One vector is turned by the same rotation once a tick. Each row is the vector after some number of ticks, and that number follows the row.
The counts run from 0 to 117.
[ 51 -11  19  43  25  19  12  23   9 -46  36  36 -13  36  -6  34  19  39
   7 -16   4  19 -14  28 -27 -17  25 -39  37 -13 -37  30  51   3 -10 -12
 -31  16  22  23 -16   8  -2  12   5]  57
[  3  -7  36  38   6  26  35  25  31 -23  32   1 -36  53   7  17  34  51
   1   8  18  11  -6  34 -20  -4  26 -28  37 -31 -46  10  27  18  -7 -17
 -20  52  32  20 -10   9   6  27  -6]  5
[  6  -8  21  39  -2  30  28  15  -2 -49  38  26  -7  28   2   6  18  31
   9   3  -9   7 -11  58  11  14  17  -4  37 -36 -13  44  30 -17  28 -38
 -53  22   5  33  -9  22  10  17  33]  45
[  6  16  47  17  16  37  26 -17  33 -11 -13  33 -19  14   7  29  18  53
   0   1  23  11 -28  38  -4  -9  44 -33  44  -7 -47  16  18  -2 -28 -23
 -19  34  37  21 -11   3  22  19  17]  23
[ -2  16  36  19  25  45  24 -21   8 -19   8  48 -15  15 -10  25   6  41
   2  -8  -6  17 -33  46   5 -21  47 -32  57   6 -39  15  19  -9   0 -21
 -36  11  31  31 -25   3  35  19  14]  85
[ 12   6  41  27  -1  31  29   2  28 -19   5  17 -29  31  17  31  29  58
   7  10  26   9 -18  25 -20  -7  34 -31  22 -25 -43  19  36  12 -21 -15
 -14  48  41  19  -2   1   3  27  -2]  66
[ 18 -16  47  15  -8   8  17   7  23 -36  -6  22 -47  33   6  29  15  55
  -4   5   8   8 -16  45  -7 -20  32 -40  19 -32 -26  18  45  12  -7 -18
 -27  44  39  43   2   2  12  18   2]  111
[ 14   9  41  37  -4  37  27   7  28 -26  16   6 -18  36  14  27  38  62
   9  15  31   3 -11  22 -21   0  21 -30  22 -29 -46  25  36   9 -22 -19
 -12  53  26  15   0   3  -1  33   5]  65
[  9  29  44   7  14  35  25 -29  19 -15 -17  46 -27  14  -1  34   6  39
  -6  -1   0  -2 -37  48   5  -8  44 -39  38  -9 -37  22  29 -12  -3 -21
 -49  22  31  29 -14  11  25  11  20]  25
[  5  36  37  12  13  29  28 -24  10 -21  -2  44 -26   9   0  40   0  29
 -10  -2  -1  -9 -40  50   4  -5  44 -32  40 -11 -34  26  25 -18   3 -26
 -62  16  26  20 -15  18  22  10  29]  26
[ 13  -8  28  26  15  27  13  -5  -6 -43  19  53 -14  17  -8  18   7  40
   6 -12 -16  22 -21  58   8 -14  34 -28  44 -13 -16  25  31  -8  14 -31
 -41  12  19  56 -22   8  31  12  21]  42
[  3   8  23  44  -1  39  36  24   9 -37  52  13 -12  40   9  11  34  41
  15  10   2   1 -12  37 -13  22  10 -15  23 -34 -24  38  38  -2  19 -23
 -47  39   9  15  -8  22  -4  28  10]  2
[ 43   9   4  41   7  23  30  25  20 -49  42  31 -13  32  -3  43   0  24
   5  -2   7   8 -24  22 -29 -16  26 -21  36 -28 -28  34  55  -1 -14  -6
 -36  34  17  18  -3  19  -1  21  10]  117
[ 16  25  29  25  16  26  24  -1   2 -30  12  14 -26  46  -1  31  12  41
 -15  -3  -1 -23 -27  20 -25   2  18 -53  29 -27 -50  32  41 -17   3 -16
 -57  16  36   6   2  14 -15  11  10]  10
[ -3 -16  35  14  10  11  23   6   4 -36  -1   8 -37  20  -1   9  -3  60
 -25  -2  -2 -16 -12  52   1  -5  18 -34  41 -23 -34  34   7 -20   2 -45
 -55  16  29  34   7   7  13   0  42]  96
[ 36 -21  21  32  19  22  20  10  -4 -53  20  22   3  22  -1  29   4  47
 -17 -16   5   7 -12  40  -6 -15  27 -30  50 -14 -39  47  21 -22 -14 -36
 -28   5  33  22  -2   3  -8   8  48]  99
[ 19  29  14  23  10  34  36  -3  10 -28  10  39  -4  13   2  34  -3  16
  -6  -5   3  -7 -38  46   3   5  34  -9  45 -11 -36  45  30 -28  -1 -30
 -65  21   8   7  -8  25  16  14  47]  28
[  0  14  31  25  14  54  38 -19   8 -23  14  15   1  12   4  22   8  68
  -7   4   9   2 -18  23 -15  -8  33 -23  53   1 -66  31  11 -20 -29 -30
 -18  24  34  18   0  -4  18  28  35]  82
[  7 -22  40  20   4   5  14  19  13 -34   9  10 -58  39   5  14  11  58
 -16   5  -4  -3  -6  50 -10 -13  17 -43  30 -40 -26  14  24   6   5 -28
 -40  33  36  45   1   8  14   9  11]  51
[ -9 -20  37  10  12   9  22  13  15 -27   0   9 -46  20  -1   6  -1  60
 -23   3   6 -11 -11  58  -3  -3  21 -32  43 -17 -34  23   3  -9   4 -46
 -52  24  32  44   3   9  27   2  37]  95
[ 19 -16  28  23  18  25  16  -5  -3 -46  18  48  -4  19  -4  20   4  43
   0 -15  -9  32 -18  55   7 -19  38 -27  52  -5 -30  24  30  -5   1 -23
 -27  17  26  53 -21   1  29  16  21]  41
[-12  25  25  12  13  48  32   1  18 -11  18   8 -31   9   3  15   6  71
   2  18  13 -28 -18  29 -26  15  17 -15  37  -8 -55  30   9 -22  -9 -35
 -49  27  15  32   6  18  31  18  22]  79
[ 22 -20  25  30  21  33  21   0  -5 -43  19  46   0  16  -4  24  -2  52
  -3 -13  -2  30 -18  48   3 -26  41 -26  57  -4 -33  32  26  -9 -14 -25
 -14  18  37  46 -10  -5  25  17  30]  40
[-10  -7  24   8   9  29  21   8  10 -29   6  10 -34   5  -1   6 -10  67
  -8  14   1 -19 -13  46  -9   5  14 -14  41 -18 -33  34   4 -15  -2 -42
 -51  26  18  45  10  13  37   6  40]  35
[ 13  42  31  15   5  32  25 -17   9 -24   2  32 -29  32   2  46   8  33
  -1   5  -4 -16 -35  28 -16  -3  27 -45  26 -22 -37  29  49 -12   4  -7
 -67  25  32  10   0  21   2  14  10]  70
[ 41  12   8  35  -2  24  30  13   5 -55  31  26 -12  37   3  46   4  26
   2   1   0   2 -24  23 -24  -8  23 -22  28 -32 -27  41  62 -12 -10  -5
 -44  25  21  16  -1  17 -12  22  23]  116
[  5  10  43  25  13  42  38  -9  29 -13  -6  21  -9  15   8  33  24  59
   1   7  35   6 -22  33 -13  -5  41 -24  40  -8 -57  21  19  -3 -33 -29
 -17  39  34  12  -4   1  16  25  20]  22
[ 43  -6  19  38  25  18   9  27  16 -39  39  47 -23  30  -4  30  18  37
  17  -9   5  20 -11  37 -29 -10  26 -41  34 -15 -30  29  48   8   1 -14
 -37  18  14  32 -19  18   9   6  -9]  58
[ 10  -5  20  30   7  27  22   7  -8 -48  30  42  -6  25  -2  13  14  30
   9  -3 -15   8 -18  64  15   7  22 -17  34 -30 -12  39  35 -14  30 -38
 -59  17   5  39 -17  21  22  17  28]  44
[  9 -11  21  28   7  37  27  -2  -8 -44  14  20   3  15   1  20  -5  64
  -8   1   3   3 -17  38   0 -12  26 -16  50  -9 -42  42  14 -27 -23 -35
 -17  21  35  32  10  -6   6  20  47]  38
[ 22 -18  25  24  19  18  24   3  -7 -49  10  16  -6  23   2  20   1  54
 -26  -9   3 -12 -13  37  -5 -10  22 -32  43 -22 -43  51  17 -28 -10 -38
 -36   5  36  25   3   1 -10   7  51]  98
